Each path is a new rotation, seen through one point. The rows after it are directions, each followed by how far the rotation turns it, in degrees per step (0 if it stays put).
Each turn is a multiple of 5 degrees from 10 to 175, or 0.
Each row of a path follows its step; steps can be skipped.

step 0: [-10  11  -5   7  -2 -11  -7 -21 -37  -1  -6  -2  22   1  40 -19  -6  34
  23  14  -5  30   3   3  -5 -12  -4   7]
step 1: [  3 -11  -9   7  -3   1 -40   2  26  -9   7 -23 -15   5   5  26 -36 -24
 -10 -14  24  -1  -5  12  -3  14 -25  -1]
step 2: [ 20   0   3   0  15  -7  36  28  -3  -9  -6 -12   5  -5   1 -10  14  27
  30  34   8 -30  -6  -5  14  14 -19   0]
step 4: [  5 -18  32   8   9  14  -2  -8 -13   4  -4  -1   5   8  -1   2 -34 -28
  10  38 -33   9 -11 -12   8  -3 -25 -11]
step 5: [  1   5 -11 -20  29 -23  -2 -17   4 -18  -4   7  10   1  32  -7 -16  25
   4 -30   9  -3   3  10  21  40   9  -1]
step 6: [-18  28  11  11 -22  19 -20   8 -10   5 -11 -19 -25  -2  -1 -11  -1 -12
  11  19  36 -20 -29  15   4 -10  -9 -16]
step 7: [ 15 -26 -14 -11   4 -11  11   9   4   7  25  -5  20  -4 -11 -31 -20  -7
  29  14  -3  -7  40  12 -25  13  -2   6]
step 8: [ -7  12  24  11  -4 -10  -5 -17  13 -21 -11 -19  -8  -1  18  33 -16  35
  23   9  -1  29  -2   0   7 -27  13   2]
step 9: [ 13  -7   0   0  35   4   1 -10   5  -4  19 -15   3  25  23  -5  -4 -31
 -29  12  16 -15 -22   8 -18  14 -32   2]
step 10: [  5  14 -19  -4   0 -41   7   0  -6   0  -7  -5   4 -36 -23  -6   0  10
  33   9  -7  -3 -19  10  34  14  -5 -20]
step 11: [-27   2  25 -12 -14  21 -20  13   5 -25   5 -25   0   8  23 -19   3 -14
 -12  15 -10  -4  27  36   4   0  18   0]
[ -4   2  -8  -4 -14   5  -4   9   1   6  -7  -2  -3   4   7   3  -8   9
  12  -5  12  -4  13  -7 -16  -1 -12   6] -> 60
[ 11  10  -1 -11  -4 -14  -7   3   1   2  -2   3   4  -6  16  -2  10  11
   6  -3   4  14   2  -3   9  -4  14  -3] -> 140
[  2   2 -12  -4  -7   5  -5  -7 -11   3   5   6   4   9   7   9  -4   5
 -15  11   7  -9  -3  12  -2 -15   4 -11] -> 130
[ -8   5 -16  -6  10   1  -2   1  13  -3  -3  10  -3  -8 -15  12 -12  -2
   6  -6   7  12  -5   8   1  -4   4  -3] -> 160
[ -8  -1   0   5  -7 -10   6 -15  -4   2  -2  -7   7 -17  -7  -1  -6  23
 -11  -6   0  -1   0   2  -3   8   2   3] -> 145
[  4  11  -8   0  -1 -10  -2  10  -1  -2  -5  -1  -4  -4  -7   0  10  -4
  -4   1  18 -20  -8   1   9  14  -3  -1] -> 90

step 0: [ 18  13  36  -4  24  33  -8 -30  -2  -2  -4   9   9 -25 -23  22  14  10
 -22  -9   7 -11  -2  37  -3  32 -33  27]
step 1: [ 30  -2   3 -17  -3  36  19  35 -31  21  10  29 -10 -23  -8  -7 -16  14
 -53 -11  -6  21   5  15  13  -3   4  -4]
step 2: [ 36 -36  15 -36  -3  -1   9 -10  39  30  -5  -5  15 -17 -15   0 -13  26
  -1 -21 -15   7  19  27  -7   1 -34  16]
step 3: [ 28 -48 -26 -15   2   7 -15  13 -23  -3  -7 -13  14 -18   4 -22   0  15
 -28  -7  18 -15  32  17  28 -21  31  16]
step 4: [  7 -12  19  10   3 -15   1 -29  26 -26 -11  11 -14 -13  15 -22 -15  28
  -4  12   5 -16  11  55  21 -18 -24  35]
step 5: [ 29   6 -10  -3 -24   4  31   2   1 -14  24   7   9   9  41 -26   1  36
 -29  -6  17  -5 -19   1  37 -27  24  -3]
step 7: [  0   0 -10 -11   2   5   5  -8  -9 -26  -6  32   2  -3  35  -7  34  -8
 -49 -41  27 -22  19 -10  -9  -1  31 -10]
step 8: [ -4   4   3  -4  26   2  27 -42  18 -19 -10  54  11 -22  12 -31 -14  -5
   1  -8  -2  16   3  17 -39   2 -21  -8]
step 9: [ 10  11 -30 -27  12  21  -2 -13  -7  -9  26  17  39  36 -12 -25 -26  18
 -31 -31   9  -8   5 -16 -14  -6  11 -26]
step 10: [-12  14 -14 -36  62  -1   7 -36  -1  19 -10  10 -15   6 -13 -13 -13  15
  28 -15   1   2  35   6   3 -18 -14   8]
step 11: [-29   6   3 -38  -6  21 -15 -21 -33 -15   8  10   9   8 -10 -21  30  48
 -22   1  14 -13  25 -18  25  15  -6  -3]
[  5  11   0   8  12   1 -18   4  -3   2   5  -1 -11   4  -5   3  -8 -11
  -4  -8   1 -15   7   9  -2  -3  10   9] -> 115
[  3  -2   5  -4   1   1  -9   5  -2  13 -16  -6  -4  -5 -15   3   4   2
  -7   4   2   4 -25   9   4   3   3  -1] -> 20
[  0   9   6  14  -8   8  -1   1  -4 -13  10  15   1  -3  -3 -11 -13   2
  -7  11  -4   4 -11   9  -1   3  -6  -2] -> 95
[ -6 -16 -15   2   1  -4   3 -13  -3  11  17  13  -6   2  -1   7   4   0
  -6   2  -8  -6 -10   2   2   4   0  10] -> 0
[ -5   1  -7  -7   0   9   4  13 -14  -7  -7   2   2  -7   5   0  -2   2
  -1  -1 -13  -3  -8 -11  -5 -19   8  13] -> 175
[ -7  -8 -15   2   8  -6  -1  -5  -2  -9  -7  -9   7  14  -9  -5 -17   7
   4   8   8  -3  -1   5   8 -10  -4   1] -> 60
[  4   2   3  11  12   0  19   1  -1  -3 -10  11   6   6  -3   9  -1  -6
  -2  -5  12 -12 -10  -9  -9   6   0  -4] -> 40
